Each row has a name. After each piece below comes the name of the row it's from, unless a question asks for something else. Each question is about the rows just above it. Places in a row count from 1.

P: [ 1.54 -3.01 -8.01  5.30]
E: [ 0.64 -3.87 -8.71  3.61]
J: [-6.44 -3.93  6.15 -3.00]
R: [-2.37 -5.79 -7.35  3.14]
K: [-3.86 -6.93 -1.17  5.48]
N: [-5.09 -5.64 -3.18 -6.76]
Z: [-3.31 -7.57 -0.52  6.92]
S: [-1.88 -3.68 -4.71 -7.70]
T: [-1.80 -3.80 -0.13  8.67]
A: [-1.89  4.50  8.64 -5.04]
V: [2.60 2.60 3.62 9.01]
F: [-6.44 -3.00  6.15 -3.94]
One entry of K was changed: [-3.86 -6.93 -1.18  5.48]. Where, and from what? | 3, [-1.17]
Put [ 3.14 -5.79 -7.35 -2.37] back in order: which row is it? | R
Where does [-6.44 -3.00  6.15 -3.95] differ from F, and what was there? | 4, [-3.94]
Changed P: [ 1.54 -3.01 -8.02  5.30]. Place and old value: | 3, [-8.01]
Put [-5.79 -7.35  3.14 -2.37] back in order: which row is it? | R
Put [-3.94  6.15 -3.00 -6.44] back in order: which row is it? | F
[-7.35 -5.79 -2.37  3.14] is which row reordered? | R

laku: [-2.20 -2.54 -2.29 -5.47 -2.34 -3.50 -1.74 -1.41  0.96 -0.42  2.90  4.30
 -2.72]
Tubup: [-0.88 -2.09  3.93  1.74 -1.71 -2.96 -1.06  0.19  3.37 -3.51 -3.50 -5.47
 -2.97]
roz: [-0.88  0.76  2.82 -0.61  0.78 -6.06  0.42  4.48  3.85 -0.56  0.91 -0.86
 -2.97]
kefal: [-1.42 -2.72  4.30  0.96 -2.54 -2.34 -1.74 -0.42  2.90 -2.20 -3.50 -5.47
 -2.29]
lufod: [ 1.74  0.19  3.93 -0.88 -5.47 -3.51 -3.50 -2.96 -1.07 -1.71  3.37 -2.97
 -2.09]
Put [-2.29 -5.47 -3.50 -2.20  2.90 -0.42 -1.74 -2.34 -2.54  0.96  4.30 -2.72
 -1.42] back in order: which row is it? | kefal
[-2.97 -0.86  0.91 -0.56  3.85  4.48  0.42 -6.06  0.78 -0.61  2.82  0.76
 -0.88] is which row reordered? | roz
Which row holds these entries in another order? [-2.97 -5.47 -3.50 -3.51  3.37  0.19 -1.06 -2.96 -1.71  1.74  3.93 -2.09
 -0.88] | Tubup
One entry of lufod was changed: [ 1.74  0.19  3.93 -0.88 -5.46 -3.51 -3.50 -2.96 -1.07 -1.71  3.37 -2.97
 -2.09]. Where, and from what? | 5, [-5.47]

duze: [ 1.60 -2.55 -2.97 -2.03 -2.77 -1.44 -2.69 -2.32 -1.44 -1.27 -1.10  6.88
 -1.72 -3.14  1.56 -3.05 -1.55 -2.92 -1.97 -0.58 -2.65 -4.71  3.69  0.45
 -0.01  0.68 -1.65  0.19  0.29 -3.30 -1.69 -1.19  0.92 -1.42  0.49  2.18
  3.59  2.78  0.02  0.23 -1.94  0.56  1.19  0.63  3.11  0.17 -2.81 -1.20
 -1.70  2.12]
famip: [-0.68 -1.54 -0.02  0.03 -3.32 -1.44 -1.75 -3.22 -0.01  0.65  2.16  0.38
  0.13 -2.84  0.18  0.16  1.09  1.48  1.33 -2.34  0.40  0.17  0.81  0.97
  1.92  1.99  5.74 -1.76  0.63 -3.07  3.98  0.38  0.20  4.86 -1.66  3.66
  3.28 -0.80  1.36  4.84 -1.93  0.46  1.19  0.64 -1.25 -0.09  2.88  1.88
  2.65 -2.31]
Dilar: [-2.23  0.92 -3.66 -0.80  0.82  1.18 -0.28 -2.53  1.34  0.14  0.93 -3.57
 -2.93  0.62  1.76  0.05  3.14  0.26  0.23  0.21  1.36 -1.43 -1.81 -4.34
 -1.19 -1.70 -0.57 -1.96  1.17  0.20 -0.36  1.14  0.46 -2.45  1.37 -1.09
  1.51 -2.45  1.55  2.39 -0.19  0.83 -2.04  0.75  5.76  0.44 -0.60 -5.55
 -4.23  3.41]
Falu: [-3.48 -0.03 -2.78 -2.13  3.10  1.92 -2.46 -0.95  0.66 -2.80  1.07 -1.00
  0.22  0.08 -3.32  0.37  1.95  2.28  0.54 -0.13 -1.79  1.88 -2.09  0.09
 -1.61  3.12  1.59  2.37 -0.26 -2.13  1.51 -4.20  0.48 -4.91 -0.80  3.32
  1.26 -4.82  0.66  4.43  4.47  1.08 -0.89  0.09 -4.35  1.86 -0.43  0.14
 -0.26  0.55]
zugo: [ 3.10 -2.09 -3.50 -1.90 -1.63 -1.22 -2.50 -2.77 -2.97 -0.38 -0.65  5.86
 -1.28 -3.29  1.20 -2.71 -1.00 -2.46 -1.65  0.46 -2.77 -5.18  3.28  0.12
  0.54  0.67 -0.76  0.10  0.38 -2.18 -1.87 -1.84  0.22 -1.45  0.78  1.17
  2.90  4.08 -1.39 -0.93 -2.01  1.16  0.51 -0.54  3.88  0.26 -2.99 -1.82
 -0.73  1.63]
loro: [ 2.29 -2.31 -1.80 -2.72 -2.34 -1.19 -1.92 -2.20 -3.28 -1.70  0.50  4.56
 -2.45 -2.61  1.92 -3.98 -0.16 -2.32 -2.25  1.16 -1.99 -5.05  3.73 -0.84
  0.09  0.54 -1.31  0.70  0.52 -2.28 -2.80 -1.51  0.18 -0.86  1.17  0.82
  3.69  3.53 -0.94 -1.48 -1.46  2.03  1.10  0.27  3.28 -0.60 -2.57 -2.51
 -0.80  2.67]
nuf: [-1.70  1.34 -2.04 -1.19  3.13  1.18 -2.45  0.92  1.55 -3.57  0.75  0.26
 -0.57  0.23 -2.23 -0.36 -0.28  2.39  0.46  0.44 -2.53  0.83 -2.93 -0.19
 -2.45  1.37  1.17  0.82  0.62 -1.43  0.93 -5.55 -1.96 -4.23 -1.81  1.76
  1.51 -4.34  1.36  3.41  5.76  0.05 -1.09  0.20 -3.66  1.14 -0.60 -0.80
  0.14  0.21]
Where does [-2.23  0.92 -3.66 -0.80  0.82  1.18 -0.28 -2.53  1.34  0.14  0.93 -3.57
 -2.93  0.62  1.76  0.05  3.14  0.26  0.23  0.21  1.36 -1.43 -1.81 -4.34
 -1.19 -1.70 -0.57 -1.96  1.17  0.20 -0.36  1.14  0.46 -2.45  1.37 -1.09
  1.51 -2.45  1.55  2.39 -0.19  0.83 -2.04  0.75  5.77  0.44 -0.60 -5.55
 -4.23  3.41] differ from Dilar, and what was there? | 45, [5.76]
Put [ 0.21  0.14 -0.80 -0.60  1.14 -3.66  0.20 -1.09  0.05  5.76  3.41  1.36
 -4.34  1.51  1.76 -1.81 -4.23 -1.96 -5.55  0.93 -1.43  0.62  0.82  1.17
  1.37 -2.45 -0.19 -2.93  0.83 -2.53  0.44  0.46  2.39 -0.28 -0.36 -2.23
  0.23 -0.57  0.26  0.75 -3.57  1.55  0.92 -2.45  1.18  3.13 -1.19 -2.04
  1.34 -1.70] back in order: which row is it? | nuf
One entry of Dilar was changed: [-2.23  0.92 -3.66 -0.80  0.82  1.18 -0.28 -2.53  1.34  0.14  0.93 -3.57
 -2.93  0.62  1.76  0.05  3.14  0.26  0.23  0.22  1.36 -1.43 -1.81 -4.34
 -1.19 -1.70 -0.57 -1.96  1.17  0.20 -0.36  1.14  0.46 -2.45  1.37 -1.09
  1.51 -2.45  1.55  2.39 -0.19  0.83 -2.04  0.75  5.76  0.44 -0.60 -5.55
 -4.23  3.41]. Where, and from what? | 20, [0.21]
One entry of Dilar was changed: [-2.23  0.92 -3.66 -0.80  0.82  1.18 -0.28 -2.53  1.34  0.14  0.93 -3.57
 -2.93  0.62  1.76  0.05  3.14  0.26  0.23  0.21  1.36 -1.43 -1.81 -4.34
 -1.19 -1.70 -0.57 -1.96  1.16  0.20 -0.36  1.14  0.46 -2.45  1.37 -1.09
  1.51 -2.45  1.55  2.39 -0.19  0.83 -2.04  0.75  5.76  0.44 -0.60 -5.55
 -4.23  3.41]. Where, and from what? | 29, [1.17]
Changed zugo: [ 3.10 -2.09 -3.50 -1.90 -1.63 -1.22 -2.50 -2.77 -2.97 -0.38 -0.65  5.86
 -1.28 -3.29  1.20 -2.71 -1.00 -2.46 -1.65  0.46 -2.77 -5.18  3.28  0.12
  0.54  0.67 -0.76  0.10  0.38 -2.18 -1.87 -1.84  0.22 -1.45  0.78  1.17
  2.90  4.08 -1.39 -0.94 -2.01  1.16  0.51 -0.54  3.88  0.26 -2.99 -1.82
 -0.73  1.63]. Place and old value: | 40, [-0.93]

Zofo: [ 1.50 -1.12 -2.13 -2.59 -3.41  1.25  0.15  0.63  1.16  1.24]
botul: [-0.43  1.12  5.50  6.56 -2.27  2.36  0.27 -0.82  2.34 -5.70]
rised: [-2.80 -2.20  1.19 -0.32  2.33 -2.00 -0.87 -2.12 -1.09 -2.65]
veze: [ 0.88  1.35  5.73  3.78 -1.77  1.29  1.71 -1.45  2.52 -0.99]
Ner: [-2.90 -2.80  1.35  1.78  3.01 -0.89 -1.30 -1.81 -2.84 -1.42]
matal: [-1.56 -0.32 -1.23  0.32 -1.22 -0.30 -1.91 -1.28  0.85 -0.97]
Kozo: [ 1.12 -0.82 -0.43 -2.27  2.34  2.36  5.51  6.56  0.27 -4.47]
bup: [-0.26  1.22 -1.61  2.10 -1.36 -1.50 -0.49 -2.12 -1.54 -0.96]
novu: [-0.43  1.12  5.50  6.56 -2.27  2.36  0.27 -0.82  2.34 -4.47]
Which row holds these entries in another order? [-4.47 -2.27 -0.82 -0.43  0.27  1.12  2.34  2.36  5.51  6.56] | Kozo
Which row holds these entries in another order? [ 1.12 -2.27  0.27  5.50 -0.43 -0.82  6.56  2.34  2.36 -4.47] | novu
Changed rised: [-2.80 -2.21  1.19 -0.32  2.33 -2.00 -0.87 -2.12 -1.09 -2.65]. Place and old value: | 2, [-2.20]
One entry of rised was changed: [-2.80 -2.20  1.19 -0.32  2.33 -2.00 -0.87 -2.13 -1.09 -2.65]. Where, and from what? | 8, [-2.12]

relor: [-3.25 -6.25 -5.86  4.28 -3.12 -3.35  3.87 -3.57 -5.20]
senef: [-2.06  3.04  4.67 -4.37 -6.20  3.48 -1.97  1.34  4.82]
mem: [-6.19  1.34 -2.06  3.04 -4.37  4.82  4.67  3.48 -1.97]
suzas: [ 4.28 -5.20  3.87 -3.12 -3.24 -5.86 -6.25 -3.57 -3.35]
Nilef: [ 2.19 -0.91 -1.90  1.11 -6.18 -3.35  6.12  7.03 -6.37]
sos: [-6.03  3.35  6.69 -7.28 -3.63  3.43 -0.34 -6.77 -0.57]
Put [-3.35 -3.57 -6.25 -5.86 -3.24 -3.12  3.87 -5.20  4.28] back in order: which row is it? | suzas
Which row holds these entries in another order? [ 4.82  1.34 -1.97  3.48 -6.20 -4.37  4.67  3.04 -2.06] | senef

